In the rows, 128 means zero.
Each path below is one point turned by a fixed rotation once a step. After each direction that follows a path, write how fast that rotation turns it, in degrees a step (0 if it stays still).
Each turn is a multiple of 5 degrees from 10 to 175, or 0.
Each row of a path follows its step; steps can be skipped.
Path 1:
step 6: [124 120 127 133 124 131 120 129 124 134 126 132 131 138 136 127 131 119
 136 129 123 123 126 124 116 133 126 125 123 129 129 127 121 134 135 123
 128 120 128 120 129 134 127 126 130 120 127 136 123 136 122 126 127 122
 133 128 127 129 118 125 126 139 140 138 125 137 123 121 130 119 130 134
 129 133 137 124]
step 14: [129 123 134 132 133 125 137 121 126 136 127 123 125 128 120 117 126 127
 124 128 129 125 127 125 130 132 135 126 132 121 121 129 121 130 123 120
 125 126 115 127 132 137 122 126 122 125 144 123 128 148 128 125 124 128
 128 129 119 128 131 124 131 127 128 132 124 141 124 133 135 135 124 131
 129 127 123 126]
step 20: [132 134 130 128 123 130 128 127 138 124 123 130 137 128 132 129 132 135
 124 128 132 129 129 132 125 133 132 125 122 118 136 125 122 128 132 122
 134 121 136 127 135 126 123 131 125 129 127 136 121 137 113 123 119 136
 125 130 127 133 119 127 137 131 127 118 125 132 128 128 121 128 118 128
 138 135 136 118]
step 21: [124 122 134 138 123 122 119 129 125 121 127 130 128 127 122 116 127 121
 126 130 118 132 124 124 125 128 121 124 128 128 135 126 113 133 125 124
 130 124 133 129 132 135 138 120 130 115 127 127 129 140 129 126 121 128
 124 131 120 129 125 126 120 134 132 127 125 130 123 122 129 116 125 125
 130 139 126 131]
step 22: [135 124 122 129 124 135 142 128 135 130 123 128 117 141 123 135 125 124
 131 123 121 136 137 126 127 130 128 126 130 137 123 136 120 139 123 120
 131 129 131 133 126 138 133 138 122 120 127 130 126 126 132 126 120 125
 130 131 130 130 124 131 124 130 129 125 122 128 129 128 135 122 121 130
 130 124 139 127]
step 23: [139 139 131 127 133 135 127 132 127 128 124 121 133 130 137 123 128 128
 142 136 129 139 134 131 125 136 128 124 129 117 130 127 117 128 126 124
 136 118 129 120 128 135 131 134 130 136 128 124 119 134 123 123 139 129
 123 130 135 127 133 132 127 130 125 121 125 130 127 121 136 126 127 134
 130 128 136 123]
step 24: [129 125 134 124 136 113 124 132 116 129 133 138 127 132 133 128 130 126
 132 124 123 129 131 130 125 124 129 129 122 126 132 118 123 127 123 130
 135 124 125 137 132 134 123 126 131 119 121 121 116 140 130 123 126 137
 132 128 124 131 130 126 132 130 138 135 125 132 125 126 123 122 128 129
 132 129 143 123]
step 26: [141 136 126 126 126 129 126 131 128 133 132 126 131 125 124 129 130 124
 129 136 119 138 142 130 127 126 129 124 132 130 131 129 128 125 119 127
 132 129 130 122 128 133 134 122 121 131 138 125 132 134 120 129 126 136
 129 139 132 127 135 126 128 131 136 127 120 122 110 132 144 128 127 124
 128 127 126 128]
step 29: [132 124 135 135 130 131 132 123 125 139 132 134 126 131 126 128 125 128
 134 123 128 118 129 119 127 123 133 131 125 131 128 134 122 123 119 125
 133 123 131 122 127 130 129 123 125 135 140 128 126 139 123 124 117 125
 141 127 133 125 124 119 134 132 134 134 129 132 119 128 141 127 118 134
 129 122 128 132]
Directions:
[128 126 128 130 128 128 126 129 128 128 128 125 125 129 125 126 126 128
 130 127 129 127 127 127 127 128 127 128 127 126 128 129 128 128 128 125
 127 127 127 128 128 128 129 130 126 131 127 130 127 129 129 128 129 127
 128 128 129 129 129 127 127 128 128 129 126 130 131 127 127 126 127 129
 129 127 130 129] => 45
[129 126 128 130 127 128 127 127 128 127 126 126 130 129 128 128 128 129
 128 129 130 128 130 126 127 127 128 129 128 127 130 129 127 126 129 128
 129 128 127 127 125 126 127 127 128 128 128 127 127 129 129 127 129 127
 129 130 128 128 127 131 130 128 129 130 125 127 125 127 127 127 127 128
 128 129 127 129] => 125
[127 127 126 127 127 130 130 128 130 128 128 128 130 128 128 127 128 128
 128 129 128 129 127 127 129 127 128 127 130 128 127 129 128 127 129 125
 128 129 128 131 128 126 127 128 127 129 126 127 129 129 127 126 129 129
 129 126 130 128 128 129 128 125 127 125 128 127 128 127 127 128 127 128
 130 128 128 124] => 140
Path 2:
step 2: [130 123 121 137 124 129 127 125 138 134 123 126 125 124 130 136 119 130
 131 132 133 131 130 128 127 128 118 120 125 117 143 130 139 123 125 115
 126 131 124 122 129 134 131 122 128 131 131 139 126 124 127 122 128 132
 139 126 129 130 129 121 136 127 128 129 116 132 131 122 130 130 124 124
 126 140 124 132]
step 5: [137 137 127 124 135 127 120 134 127 131 141 133 127 140 131 131 134 121
 134 128 125 130 123 130 125 126 129 131 123 128 114 124 134 123 123 135
 136 118 129 135 132 128 122 134 129 127 139 130 128 134 127 122 136 123
 121 124 137 123 121 130 135 129 135 131 127 126 126 129 119 128 127 129
 122 132 119 129]
step 12: [127 134 131 132 130 133 118 123 127 120 134 132 126 126 121 132 125 129
 126 139 129 137 128 127 134 127 129 131 127 123 131 121 144 130 130 126
 138 116 137 118 126 135 122 118 124 121 139 133 130 134 126 131 133 127
 133 131 129 129 130 134 130 131 126 123 132 125 123 131 136 133 138 136
 124 123 128 131]
step 17: [141 134 131 124 135 134 136 123 120 131 132 129 130 120 123 127 127 128
 137 118 126 132 119 135 122 123 134 134 136 128 127 125 118 129 120 131
 127 126 131 127 122 124 126 133 120 132 131 128 141 121 136 129 121 132
 127 131 115 139 125 132 131 130 132 130 130 124 128 125 126 124 136 128
 129 120 133 124]
step 18: [142 122 119 138 120 127 134 129 125 122 144 127 127 128 134 137 126 133
 125 125 123 119 122 127 132 124 127 134 122 126 128 133 130 122 136 129
 121 127 123 133 127 124 129 127 120 124 128 133 129 130 120 136 130 118
 126 116 140 125 127 123 122 125 126 127 127 131 134 135 125 123 133 133
 122 128 124 128]
step 19: [126 125 132 122 127 128 118 134 123 128 129 125 131 124 131 127 131 127
 128 123 128 136 129 135 133 130 116 123 124 124 133 122 124 130 125 135
 125 129 135 120 141 128 135 129 128 133 133 135 133 132 127 127 129 122
 138 120 123 129 141 142 129 133 128 120 133 135 122 121 129 124 132 124
 124 121 140 122]
step 20: [118 112 126 126 119 130 134 129 126 131 128 123 131 126 133 123 128 126
 129 133 123 120 140 130 129 135 135 125 133 122 132 127 124 122 123 126
 120 131 124 137 131 135 131 119 127 127 128 121 129 130 134 135 124 125
 126 127 142 131 127 128 123 124 126 122 127 120 137 132 124 137 121 120
 139 128 128 126]
step 21: [116 130 126 133 132 124 121 123 132 127 125 139 120 129 120 132 134 123
 128 130 136 129 128 128 133 136 124 129 123 129 129 124 123 127 129 135
 140 122 133 118 114 125 125 123 125 140 124 118 124 133 130 128 126 120
 126 120 128 123 135 127 138 128 130 125 127 131 130 117 129 128 131 125
 139 127 130 135]
step 23: [133 130 123 128 134 120 127 131 126 119 121 138 127 128 113 131 123 117
 126 132 125 135 128 130 126 122 131 134 127 141 128 128 127 130 130 124
 127 129 122 123 127 127 133 135 127 124 128 114 124 129 132 122 132 135
 134 131 137 124 128 131 117 120 135 131 123 141 125 127 134 124 133 132
 132 135 129 128]
Directions:
[124 126 129 128 127 128 127 127 127 129 128 129 130 127 127 128 127 130
 127 127 127 128 129 129 128 128 127 126 129 129 126 129 127 127 127 129
 130 130 128 128 128 128 128 129 131 128 129 128 128 128 128 130 129 128
 127 127 129 128 130 129 128 129 128 129 129 126 128 126 125 127 126 127
 128 130 126 130] => 65
[127 129 127 131 129 129 127 130 126 128 127 129 128 129 129 128 128 129
 131 127 128 125 129 130 129 128 126 128 128 129 128 127 127 127 126 130
 128 128 130 127 127 129 127 128 129 129 129 129 128 129 129 127 126 129
 128 131 126 128 128 130 126 129 126 127 129 128 129 129 130 127 129 130
 129 129 127 127] => 160
[129 128 127 129 129 127 128 130 128 127 128 131 128 125 128 127 128 129
 128 128 127 128 129 129 128 127 128 127 127 128 128 129 127 130 129 126
 129 129 128 129 125 126 128 128 128 129 127 128 127 125 126 125 130 130
 129 129 127 129 127 129 130 127 129 131 127 126 130 128 128 129 129 129
 129 129 128 127] => 55
[126 128 128 128 129 127 131 129 128 126 127 126 129 127 128 132 129 128
 128 130 127 128 127 127 127 127 128 127 126 126 129 127 127 127 127 128
 128 125 128 129 128 129 130 130 127 129 126 127 127 128 128 127 129 128
 127 127 127 129 131 127 127 126 127 128 127 128 129 128 128 128 127 130
 126 130 127 130] => 155
Path 3:
step 1: [125 129 135 128 127 132 131 130 138 133 126 132 122 124 131 122 132 134
 130 129 124 119 142 120 127 131 125 131 129 135 129 130 122 121 139 136
 119 127 131 130 132 128 130 129 138 123 127 126 130 118 128 126 124 126
 124 120 124 123 129 123 129 120 118 124 125 126 112 125 140 136 122 126
 133 132 130 127]
step 4: [134 127 130 133 140 132 132 122 127 136 125 124 128 133 130 112 132 134
 130 130 119 128 131 127 129 133 129 134 130 127 130 126 123 128 137 133
 131 123 128 129 132 114 128 120 129 121 130 130 130 124 129 132 130 137
 122 123 124 113 127 125 131 123 121 132 123 129 119 129 129 134 121 129
 135 141 132 122]
step 6: [130 129 123 133 129 121 125 127 138 136 127 131 119 133 127 134 124 123
 117 126 122 136 133 131 124 132 129 128 127 133 130 123 125 119 129 130
 119 127 130 129 129 120 134 121 142 129 124 120 131 131 130 129 125 129
 128 114 133 122 133 130 136 128 120 125 123 116 121 121 130 135 124 127
 133 127 138 126]
step 9: [137 132 124 133 133 126 130 122 132 126 124 131 129 140 128 134 132 127
 121 127 126 127 124 130 118 141 129 128 124 127 126 128 127 130 132 134
 134 112 121 127 129 122 137 122 134 131 134 120 125 127 128 123 126 122
 131 125 131 121 131 129 130 118 123 132 126 124 121 124 132 144 123 131
 141 130 130 125]
step 13: [130 130 130 133 127 126 131 126 137 138 127 131 122 139 127 113 132 132
 129 132 138 126 128 126 128 128 125 125 131 134 125 128 132 131 125 133
 130 120 135 133 142 121 128 121 139 135 129 123 124 121 126 130 134 128
 124 130 135 124 128 127 135 120 121 136 129 122 122 132 132 126 117 127
 131 131 126 114]
step 15: [128 122 118 131 129 129 125 128 129 133 126 136 121 145 124 133 137 127
 131 126 121 132 132 128 127 128 136 128 133 133 128 127 124 121 129 124
 125 128 120 136 134 122 130 115 134 139 137 132 120 131 131 130 127 123
 133 122 138 120 134 125 131 129 130 127 130 131 128 123 129 135 132 127
 132 142 136 123]
step 16: [125 114 128 125 126 121 125 136 132 133 127 127 124 131 131 115 134 136
 128 134 125 129 131 133 123 122 125 134 131 128 129 130 131 131 133 127
 125 124 124 126 136 114 138 126 141 132 135 129 133 124 129 128 124 126
 128 128 138 130 133 127 124 118 113 129 126 125 126 133 134 137 124 131
 123 130 133 120]
step 18: [123 132 124 130 130 129 123 131 138 125 128 131 120 146 121 124 131 125
 132 130 127 134 139 118 124 133 126 130 124 132 121 125 126 128 130 129
 134 125 130 130 133 136 133 125 138 136 129 130 124 123 133 125 127 120
 135 120 140 130 126 122 136 125 121 129 133 124 126 135 127 138 129 130
 140 132 126 129]
step 30: [128 134 118 133 126 133 128 125 132 125 135 135 121 125 131 129 134 132
 132 123 124 127 138 126 134 133 136 132 136 130 123 125 136 123 135 128
 138 123 123 131 132 125 123 120 120 130 126 128 131 122 130 128 133 124
 131 130 133 120 131 117 137 120 128 128 134 120 119 126 135 136 128 137
 137 134 127 119]
Directions:
[128 126 129 129 127 128 129 128 128 127 130 130 127 129 128 128 128 126
 127 130 128 129 128 127 128 126 126 127 128 128 127 128 129 129 129 129
 131 126 129 127 128 129 128 127 130 128 130 129 129 127 128 128 128 128
 131 130 130 124 127 127 127 130 127 128 128 128 131 127 128 127 129 128
 125 129 128 130] => 10
[130 128 126 130 129 129 127 128 128 131 126 126 127 127 129 129 128 125
 129 128 127 128 129 127 127 128 129 128 128 128 127 130 129 128 127 128
 129 129 128 128 129 130 129 128 128 128 127 126 127 129 128 126 129 127
 129 125 127 128 127 128 126 128 128 130 128 129 130 125 130 129 128 128
 128 129 129 129] => 125
[127 128 126 129 127 130 127 128 125 127 126 127 128 129 126 128 127 128
 128 128 127 127 128 130 128 127 130 128 127 131 127 124 125 129 129 128
 126 127 127 127 126 129 128 128 128 129 129 127 128 126 129 129 127 126
 130 128 128 129 127 128 128 127 126 129 129 129 128 128 128 126 128 127
 128 129 128 129] => 110
Path 4:
step 6: [132 136 127 132 136 124 120 129 126 126 122 143 123 131 122 135 123 126
 120 126 135 125 114 130 126 130 129 128 123 123 129 133 123 123 137 136
 125 125 141 130 124 127 120 119 132 132 128 127 137 134 135 125 127 132
 123 133 127 127 126 127 117 131 132 129 128 127 125 121 124 122 126 129
 135 127 126 131]
step 9: [126 131 124 127 124 132 135 126 137 139 126 122 128 134 129 130 135 132
 125 131 130 131 130 126 139 131 124 127 131 139 136 130 126 124 128 132
 128 130 137 128 119 129 135 130 126 129 127 129 135 135 127 127 128 125
 129 135 121 126 130 134 119 125 131 128 128 118 124 130 130 132 123 138
 124 112 138 134]
step 14: [123 132 134 126 131 135 116 128 124 127 144 125 122 135 121 137 130 118
 133 120 126 128 127 128 126 128 127 132 128 134 133 129 124 126 128 133
 121 117 140 123 134 128 129 121 125 123 127 123 135 134 127 134 128 127
 126 128 133 122 132 125 123 129 132 133 132 122 135 131 116 129 132 133
 130 125 133 126]
step 16: [129 132 126 139 120 124 138 125 133 116 124 126 125 131 136 117 124 140
 133 122 127 134 124 131 126 125 132 131 129 129 123 120 127 130 122 129
 133 126 126 132 134 125 129 132 129 130 129 122 131 128 131 135 132 118
 126 127 124 120 130 119 127 127 123 121 126 120 128 122 129 120 126 140
 128 127 136 130]
step 20: [121 128 131 123 123 128 131 129 126 126 126 137 138 126 122 123 130 128
 127 139 126 120 129 129 125 138 129 131 124 129 129 118 135 123 123 129
 124 141 118 132 124 124 138 131 121 125 135 133 130 133 136 129 130 133
 133 128 123 122 127 119 132 130 129 130 124 125 125 136 137 121 122 130
 121 123 134 133]
step 26: [140 124 131 135 134 134 124 127 127 131 133 117 137 123 125 135 132 125
 136 124 124 130 131 122 135 131 127 130 122 132 122 137 123 127 137 133
 127 122 134 130 131 129 131 134 134 130 127 121 136 126 122 123 125 130
 130 130 124 131 129 123 130 130 133 129 133 119 131 127 132 131 129 141
 130 119 117 126]
step 30: [120 124 132 131 126 124 120 137 130 121 145 132 134 130 128 129 134 123
 137 123 132 128 134 128 124 125 128 120 127 129 129 120 127 123 131 124
 128 127 135 125 136 133 125 127 121 135 117 132 123 129 123 127 131 130
 138 125 121 136 125 125 137 134 129 133 130 132 125 124 124 129 136 128
 129 129 126 119]
step 32: [128 125 122 129 114 128 134 119 129 124 131 127 116 135 134 128 139 131
 131 134 128 121 125 125 131 129 134 139 133 124 121 120 132 130 128 131
 128 134 115 129 129 134 135 128 116 131 129 131 130 128 128 129 126 130
 131 132 130 121 133 133 125 122 127 128 123 127 128 134 121 129 132 128
 130 117 135 129]
step 34: [139 133 132 138 131 132 129 132 135 126 132 130 128 125 130 128 134 132
 134 123 130 125 133 132 126 122 116 132 127 134 128 130 131 124 127 135
 134 133 135 128 126 123 135 118 131 131 135 130 134 128 123 130 128 130
 124 134 125 141 133 126 118 127 127 128 127 138 124 125 123 130 122 129
 120 128 114 121]
Directions:
[127 127 131 130 129 127 127 128 129 128 128 128 127 128 128 130 129 128
 128 128 129 126 129 126 130 128 130 130 128 126 129 128 128 127 129 126
 127 128 128 128 128 128 128 129 126 130 126 129 129 130 130 127 127 130
 128 126 131 130 127 127 129 129 128 127 129 128 130 130 130 126 127 127
 130 127 128 128] => 60
[130 130 127 127 129 127 125 129 128 128 125 127 129 127 129 129 129 129
 125 130 127 129 128 130 127 128 126 127 131 130 127 129 129 129 128 127
 127 127 129 129 126 127 128 129 128 128 129 129 127 131 128 128 126 130
 130 127 129 128 128 128 128 128 127 128 130 126 127 129 127 130 128 129
 128 127 128 128] => 25
Path 5:
step 14: [117 129 131 126 121 124 126 118 122 124 120 126 127 113 131 126 124 123
 112 130 133 130 135 134 133 123 121 132 138 125 127 137 132 116 122 132
 127 132 126 130 136 128 122 121 124 128 136 128 136 129 125 134 135 134
 122 128 126 126 125 135 126 124 128 123 124 125 126 121 120 129 119 129
 119 130 121 132]
step 17: [137 128 130 126 114 129 130 124 132 129 128 122 122 123 125 122 129 122
 118 135 130 132 132 135 131 117 130 118 126 132 136 134 131 127 133 130
 129 129 122 128 126 134 122 117 138 131 126 133 117 129 126 135 127 136
 123 119 134 129 127 126 131 124 140 134 120 129 132 128 127 131 127 136
 118 132 119 138]
step 19: [145 126 127 126 125 127 139 131 131 129 131 116 131 126 138 135 126 128
 121 128 134 130 129 130 126 129 113 140 120 123 127 129 123 128 118 127
 129 135 133 123 127 128 124 128 120 131 130 133 128 123 119 130 126 128
 117 130 132 124 118 127 126 128 126 119 122 131 127 129 121 131 131 124
 125 127 145 130]
step 20: [132 126 128 121 132 128 127 117 122 131 123 118 119 123 123 129 123 125
 117 119 133 131 127 125 135 134 127 124 122 128 140 128 130 125 114 128
 126 139 130 128 132 126 121 121 137 133 128 135 120 137 130 122 126 124
 125 136 128 135 127 132 131 119 128 131 124 131 128 128 121 127 122 145
 127 126 132 131]
step 21: [130 123 134 128 122 130 122 117 133 128 126 135 129 127 127 120 128 146
 125 131 127 125 124 119 124 132 122 133 129 136 134 126 136 123 120 129
 121 122 130 124 135 127 125 130 126 131 133 128 128 135 127 130 129 136
 135 132 125 126 122 143 121 128 138 114 128 120 123 131 118 133 124 137
 126 123 123 130]
step 22: [134 124 127 133 125 124 136 121 124 128 133 137 133 128 148 124 139 128
 125 128 126 126 126 121 139 123 126 126 129 136 132 137 133 132 127 134
 126 133 136 111 129 134 134 119 120 129 131 128 131 131 124 139 121 132
 123 128 127 128 129 122 124 123 124 124 124 124 127 130 119 127 133 130
 119 129 135 126]
step 25: [126 124 121 127 131 127 131 123 125 114 125 119 131 134 139 129 137 124
 123 131 129 135 130 135 133 129 120 125 121 130 137 132 130 130 122 133
 120 134 118 128 134 125 122 121 126 127 125 125 140 119 124 132 136 142
 127 123 127 129 127 126 120 113 130 130 134 124 130 125 124 128 125 125
 120 124 135 132]
step 28: [142 123 130 120 128 124 136 121 123 123 139 124 130 127 134 122 125 136
 120 130 121 132 127 130 131 126 118 125 124 131 129 127 125 129 124 127
 123 122 127 125 129 114 123 123 136 133 132 129 127 131 125 131 124 132
 131 120 140 131 119 127 111 125 135 130 121 134 120 134 124 134 133 126
 117 129 127 131]
step 31: [125 119 131 136 137 126 129 110 134 127 126 128 132 124 133 117 126 125
 121 118 122 122 128 130 133 127 119 124 127 132 134 137 135 123 109 132
 127 131 129 128 126 126 130 125 128 136 134 129 127 133 126 130 128 131
 127 128 125 120 124 126 123 126 125 122 137 136 125 129 124 141 133 135
 123 129 130 134]
Directions:
[130 128 128 129 130 128 126 128 127 128 130 126 127 128 127 129 128 128
 126 127 125 129 129 128 128 128 126 127 129 129 127 128 124 129 131 126
 129 129 127 129 130 127 127 130 128 128 128 127 128 129 130 126 128 128
 128 131 128 129 129 129 127 128 130 129 128 129 128 128 126 131 128 128
 128 129 131 127] => 85
[129 130 128 128 127 130 127 128 128 128 126 126 128 126 130 128 127 128
 126 129 127 129 128 130 126 130 128 129 127 126 130 130 129 127 126 129
 127 128 129 130 126 128 130 129 128 128 127 127 130 127 127 126 130 127
 129 130 125 128 129 127 128 127 129 129 127 129 126 127 128 128 129 125
 129 129 129 129] => 65
